Each row is where one point has got to under a steady rotation. How many ticks took it there?
The counts run from 0 to 687.
+0.13 +0.07 +0.24 -0.06 -0.35 +2.12 -1.25 -1.21 -0.69 +0.26 -1.48 +1.18 -0.57 -0.05 -0.18 -0.87 +3.27 +0.00 +0.55 +0.37 -0.48 -0.62 -1.09 +0.87 +1.54 -0.22 +1.04 +0.69 -1.11 -3.17 +2.27 -2.75 +0.41 -0.05 -0.53
310
-1.51 -0.04 +1.33 +1.13 +0.32 +1.88 -0.26 +0.42 +1.30 +1.19 -0.73 -0.06 -1.28 +1.46 -0.05 +0.80 +0.56 +0.76 +1.95 +0.74 +1.76 -1.67 +2.16 -1.22 +0.81 -0.08 +0.60 -0.39 -0.86 +0.55 +0.75 -1.19 +1.75 -1.94 -2.65
145
-0.57 -1.00 -0.51 -1.49 +0.54 +0.52 -1.11 +0.71 +1.48 +0.52 -0.19 -0.20 -1.29 +0.42 -1.39 -2.04 +2.22 +0.72 +0.92 -0.50 -0.67 -1.10 +2.24 +1.55 -0.06 +1.63 +1.40 -3.29 -0.70 +0.09 -0.06 +0.56 +0.63 -0.23 -2.32
551
+0.51 +0.21 +0.85 +0.12 -0.58 +2.37 -0.89 -0.69 +0.70 -0.09 -1.59 +0.73 -1.18 +1.32 -2.14 +0.61 +2.61 +0.41 +1.10 +0.25 +1.42 -1.22 +0.41 -0.01 +0.18 +0.27 +1.28 -2.53 +1.20 -1.25 -0.75 -1.06 +1.44 -0.47 -2.75
533
-0.05 +0.37 -1.06 -0.79 -0.31 +0.01 -1.28 +1.07 +0.98 +0.92 -0.78 +1.12 -2.57 +1.23 -1.18 -1.90 +0.18 +0.22 +0.47 -2.68 +0.54 -0.54 +1.94 +0.42 +1.39 +1.19 +0.70 -1.91 -1.21 -1.07 +2.51 -1.69 +1.03 +0.14 -0.27
160
-0.14 -0.39 -1.41 +0.40 +1.26 +0.54 -0.59 -1.49 +1.91 -1.18 +1.87 -1.51 -0.04 +0.38 -0.02 -2.19 -0.95 -0.71 -0.13 +0.02 -1.33 -0.82 +3.98 -0.36 +0.25 +0.24 +0.50 -2.11 -2.10 +0.13 -0.34 -0.15 +1.00 +1.84 +0.06
225
-1.10 +0.90 +1.98 -0.11 +1.27 +1.85 -1.04 -0.47 +0.25 +1.34 -1.16 -0.50 -2.52 +0.11 -0.18 -1.06 +0.22 -1.64 -0.88 +0.49 +1.28 -0.42 +1.62 +0.94 +0.93 -1.04 +0.00 -0.20 -2.70 -0.37 +0.20 -1.04 +1.09 -0.62 -2.65
149
+0.96 +1.88 -0.23 +0.55 +1.45 -0.68 +1.82 -1.79 +1.88 -1.31 -0.79 +0.90 -0.53 -0.72 +0.11 -1.40 +1.12 -0.50 -0.02 +0.35 -2.18 -0.64 +0.70 -0.18 -0.18 +0.02 -0.09 +0.94 +0.22 -2.86 +0.38 -0.72 +2.61 +1.64 +1.50
27
+0.25 +1.26 +0.95 +0.05 +1.38 +0.01 +0.69 -1.24 +2.05 -0.23 +0.18 -1.52 -1.57 +0.97 +0.32 -2.50 -0.54 -1.33 -0.29 +0.23 -0.10 -0.71 +2.95 -1.03 +0.35 -1.66 -1.09 +0.25 -2.28 -0.88 +0.68 -0.38 +2.09 +1.62 +0.08
9
+0.36 +0.51 -0.49 -0.10 +0.56 +1.11 -0.60 -1.06 +0.41 -1.06 -0.63 +0.67 +1.55 -0.20 +0.17 -2.05 +2.30 -0.93 +0.41 +0.86 -3.13 -1.18 +0.00 +1.02 -0.48 +0.52 +1.16 +0.31 -0.01 -2.77 +0.05 -0.92 +0.18 +2.72 +0.34
59
-0.47 -0.06 -0.82 +0.52 +0.08 +0.93 -0.44 -2.01 +1.22 -0.34 -0.68 -0.52 -2.22 +1.29 -1.30 +1.17 +0.82 +0.45 +0.56 -1.52 +1.84 -2.12 +2.25 -0.92 +0.03 -0.78 -0.80 -1.46 +0.58 +0.82 -0.93 -1.91 +1.99 -0.25 -1.86
536
+1.01 +2.67 +1.95 -0.32 +0.16 -0.21 -0.05 -1.08 +0.21 +1.20 -0.55 -0.55 +0.39 +2.84 -0.17 -3.13 +0.77 +0.66 +2.29 +1.36 -0.91 -0.54 +1.39 +0.83 +0.20 -0.77 -0.18 -0.22 -0.11 -1.48 +0.55 +0.32 +1.37 +1.74 -0.05
13
+1.23 +1.48 -1.65 -0.97 -0.21 -0.39 -1.50 -1.70 +0.37 -0.23 -2.01 +0.50 -2.22 +1.14 -1.07 -0.90 +2.20 +2.49 +0.35 -0.90 +1.13 -0.58 -0.23 +0.26 +1.75 -0.46 -0.51 -0.92 -0.19 -1.14 +1.04 -0.92 +1.94 -0.46 -0.22
344
+0.18 -0.12 -0.24 -1.06 +1.97 -0.64 +1.49 -0.29 +2.19 -0.01 +0.05 -0.48 -2.05 -0.60 -0.52 -2.60 +0.29 -0.60 +0.14 +0.24 -0.88 -0.94 +3.39 +0.60 +0.17 +0.60 -0.38 -1.02 -2.08 -0.78 +1.02 +0.16 +1.57 +0.85 +0.17
195
-1.66 -0.15 +0.27 -0.31 +1.00 +1.75 -2.39 -0.41 -0.07 +0.79 -1.54 -0.92 -0.44 +0.42 +2.19 -1.27 +0.82 -0.94 -0.88 -0.39 -0.99 -0.92 +0.73 +0.82 +0.47 -1.53 +0.14 +1.58 -2.70 +0.17 +1.62 -2.04 +0.43 +0.59 -1.98
119
+0.34 +1.24 -1.04 +0.30 +0.93 +1.88 -1.74 -0.37 -0.23 -0.81 -0.19 +0.44 +0.94 -0.69 +1.24 -2.71 +0.46 -1.14 -0.81 +0.86 -1.78 -0.61 +0.58 +0.60 +1.14 -0.07 +1.10 +1.48 -2.68 -1.59 +1.21 -1.23 -0.01 +2.58 +0.94
448
+1.74 +0.99 -2.60 +2.18 +0.49 +1.44 -1.04 -2.25 +0.57 -1.24 -0.09 +0.09 +1.51 -0.43 -0.57 -0.75 -0.13 +2.00 +2.17 +1.64 -0.22 -0.24 +0.33 -0.54 +1.03 -0.42 +1.18 -1.04 +0.99 -1.33 +0.09 -0.77 +1.33 +1.24 +0.50
422
+0.28 +0.87 -0.74 +0.10 +1.72 +1.81 -0.12 -1.18 +0.54 -0.72 +0.50 +0.40 +0.25 -1.25 +1.92 -2.42 +0.65 -0.46 -0.63 +0.87 -1.28 -0.80 +1.61 +0.44 +1.03 +0.49 +0.75 +1.11 -3.12 -1.11 +1.79 -1.10 +0.11 +1.94 +1.15
447
-0.67 -0.74 -1.22 +0.63 +0.29 +0.74 -2.23 +1.03 +1.52 +0.60 -0.91 -1.30 +0.85 +1.20 +0.00 -2.41 -0.79 +1.01 +1.74 -0.14 -0.94 -0.45 +2.19 +0.05 -0.50 -0.28 +1.86 -2.79 +0.22 +0.56 +0.44 -0.35 +0.85 +1.03 -2.48
581
-1.58 +1.18 -1.15 +0.03 +1.22 +0.51 -1.79 -0.40 -0.07 -0.10 -0.98 +0.68 -1.10 +0.87 +0.75 -0.36 +2.64 +0.62 -0.61 +0.18 -1.47 -1.78 -0.26 +0.59 +2.37 -0.22 -0.06 +2.20 -3.07 -1.05 +0.78 -0.68 +1.43 -0.18 +0.06
307
-0.19 -0.60 -0.10 -2.11 -0.27 +0.25 -0.12 +0.35 +1.14 -0.20 -1.61 +1.78 -2.19 +0.38 -0.02 -0.38 +2.71 -0.44 -0.18 -1.59 -0.37 -1.58 +1.98 +0.61 +0.63 +2.09 +0.33 -1.47 -0.38 -0.52 +1.97 -1.36 +1.18 -0.46 -1.14
520
-0.16 +0.93 -0.97 -0.83 +1.12 +0.01 +0.34 +0.61 +0.82 -0.59 -0.76 +1.54 -0.67 -0.15 -1.69 -1.68 -0.31 -2.14 +0.94 -0.77 -1.40 -2.52 +2.44 +0.71 -0.47 +1.62 +0.56 +0.22 +0.09 -1.06 -0.11 -0.94 +1.49 +2.85 +0.94
23
-0.99 +0.29 -0.41 +0.29 +0.42 +1.39 -1.59 -1.81 +0.14 -0.45 +1.46 -0.24 -0.38 +2.21 +1.20 -0.80 +0.19 -0.56 -0.48 -0.33 -0.38 -1.78 +2.39 -0.88 +2.41 +0.16 -0.10 +0.86 -4.03 +0.38 +0.92 -1.39 +0.29 +0.44 +0.31
476
-0.44 +0.37 +1.44 -0.39 +0.73 +1.67 +0.29 -0.96 +1.56 +0.37 -1.04 +0.23 -2.77 -0.13 -0.20 -0.22 +1.06 -1.90 -1.06 -1.33 +1.42 -1.84 +2.59 +0.36 -1.00 -0.25 -0.06 -1.33 +0.23 +0.03 -0.60 -2.01 +1.08 +0.30 -2.80
538
+0.03 +2.06 +1.00 +0.53 +0.93 +0.61 -1.31 -2.33 -0.12 -0.35 -0.57 -1.00 +1.31 +1.58 +0.10 -1.49 -0.51 -1.69 +0.20 +0.71 -1.68 -1.50 +1.89 +0.67 -0.98 -1.37 -0.18 +0.09 +0.32 -0.03 -2.04 -0.54 +1.34 +2.97 -1.02
42
-0.43 +0.02 +0.60 -0.32 +2.10 +0.06 +0.89 -1.89 +1.01 +1.06 -0.14 -2.22 -1.95 +0.48 -0.87 -2.13 +0.64 +0.54 +1.34 +0.26 +0.32 -2.21 +2.42 +1.19 -0.17 -1.35 -1.05 -0.64 -1.36 +0.48 -0.19 -0.47 +1.26 +0.48 -0.93
368
+0.46 +2.29 -1.74 +1.86 +0.03 +2.18 -1.27 -0.20 +0.88 -1.35 +0.38 +2.90 +0.34 +0.71 +1.34 +0.59 -0.29 +0.78 +0.25 -0.22 +0.76 -1.74 +1.40 -1.53 +1.63 +1.89 +1.38 +0.19 -0.30 -0.02 +0.37 -0.78 +1.08 +0.19 +0.60
457
+1.01 +2.27 +2.22 -0.69 +0.77 +0.41 -0.23 -1.51 -0.50 +0.78 -0.58 -0.77 -0.09 +1.70 -1.13 -3.34 +0.10 -0.85 +1.38 +1.75 -0.53 +0.05 +1.65 +1.78 +0.23 -0.46 +0.35 -0.50 -1.09 -1.87 -0.06 +0.34 +1.40 +1.69 -0.78
12
-1.76 +0.12 -1.35 -1.21 +0.91 +0.08 -1.25 +0.85 +1.04 -0.46 -1.01 +1.03 -2.23 +1.17 -1.32 -0.26 +2.85 +0.00 -0.46 -1.09 -1.24 -2.89 +1.03 +0.40 +1.34 +1.56 +0.39 -0.34 -1.48 -0.61 -0.54 +0.27 +2.18 -0.37 -0.64
522
+0.74 +0.09 -0.23 +0.18 +0.51 -0.55 -1.31 -1.28 +1.37 -0.84 -1.14 -0.61 +1.16 +0.61 +0.04 -0.65 -1.42 -0.14 +0.68 +0.27 -1.60 +0.82 +3.07 +0.04 -0.18 +0.89 +0.88 -3.44 +1.04 +0.54 -0.24 -0.26 +2.29 +0.86 -2.09
221
+0.86 +1.90 +1.16 +1.02 +0.78 +0.60 -1.57 -1.91 -0.09 +0.19 -0.43 +0.93 +1.87 -0.09 +2.35 -1.72 -0.99 +0.18 -0.52 +0.80 -1.98 +2.11 +1.38 +1.01 +0.54 +1.23 +1.94 -1.96 -0.06 -0.15 +0.85 -0.04 +1.21 +0.12 -1.75
437
+1.07 +2.17 +0.04 +1.33 +0.09 +1.54 -2.53 -1.17 +0.07 -1.21 -2.09 +1.10 +1.45 +0.92 +0.31 +0.83 -0.99 -0.34 +0.25 +2.07 +0.02 +1.18 +0.75 -0.64 +1.88 +0.23 +1.24 -0.49 -0.36 -0.66 +0.60 -1.13 +2.77 +0.36 -1.05
641
-0.30 +2.13 +0.58 +1.16 +1.20 +0.20 -0.87 -2.84 -0.20 -0.21 +0.28 +0.15 -0.41 +0.93 +1.47 -0.63 -2.05 -1.30 -0.99 -0.80 -0.83 -0.50 +2.39 +0.15 +1.60 -0.60 -0.75 +1.49 -2.45 +0.29 +0.32 -1.80 +1.64 +1.04 +0.28
650
+0.41 -0.30 +1.57 +0.11 -0.95 +1.27 -0.59 -3.08 +0.77 -0.90 -1.21 +0.70 -0.73 +0.92 +0.54 +1.74 +1.90 -0.10 -0.12 +0.41 +0.21 +0.87 +1.07 -1.07 +1.60 +0.05 +0.21 -1.63 -0.59 -1.08 +1.62 -2.29 +2.14 -1.37 -1.93
501
-0.67 +0.18 +0.85 -0.28 +1.19 +0.19 -0.58 +0.00 +1.15 +0.09 -1.07 -0.82 -0.40 +1.18 -1.68 -0.23 -1.75 -1.63 +1.38 +1.03 -0.28 -1.09 +3.95 -0.21 +0.51 +0.11 -0.01 -0.85 -1.06 +0.74 -0.43 -0.47 +2.97 +1.05 -1.73
6
+1.15 +0.88 -1.71 +1.05 +0.73 +1.13 +0.65 -0.35 +2.73 -0.30 -0.91 +0.57 -1.74 -0.64 +0.29 -0.61 +1.02 +1.72 +0.48 -1.33 +1.80 -1.58 +1.57 -1.07 -0.61 +0.05 +0.43 -1.99 +1.90 -0.58 +0.51 -1.14 +1.44 -0.12 -0.96
566
+0.12 +0.75 +0.92 -0.12 +0.55 -1.09 +0.27 -1.80 +1.49 +1.22 -0.98 -0.53 -0.75 +1.75 +1.21 -1.67 +2.07 +2.44 +0.88 -1.03 -1.39 -0.31 +1.18 +1.23 -0.30 +0.09 +0.12 -2.46 +1.15 -0.34 +1.19 -0.10 +1.72 -0.95 -2.37
547
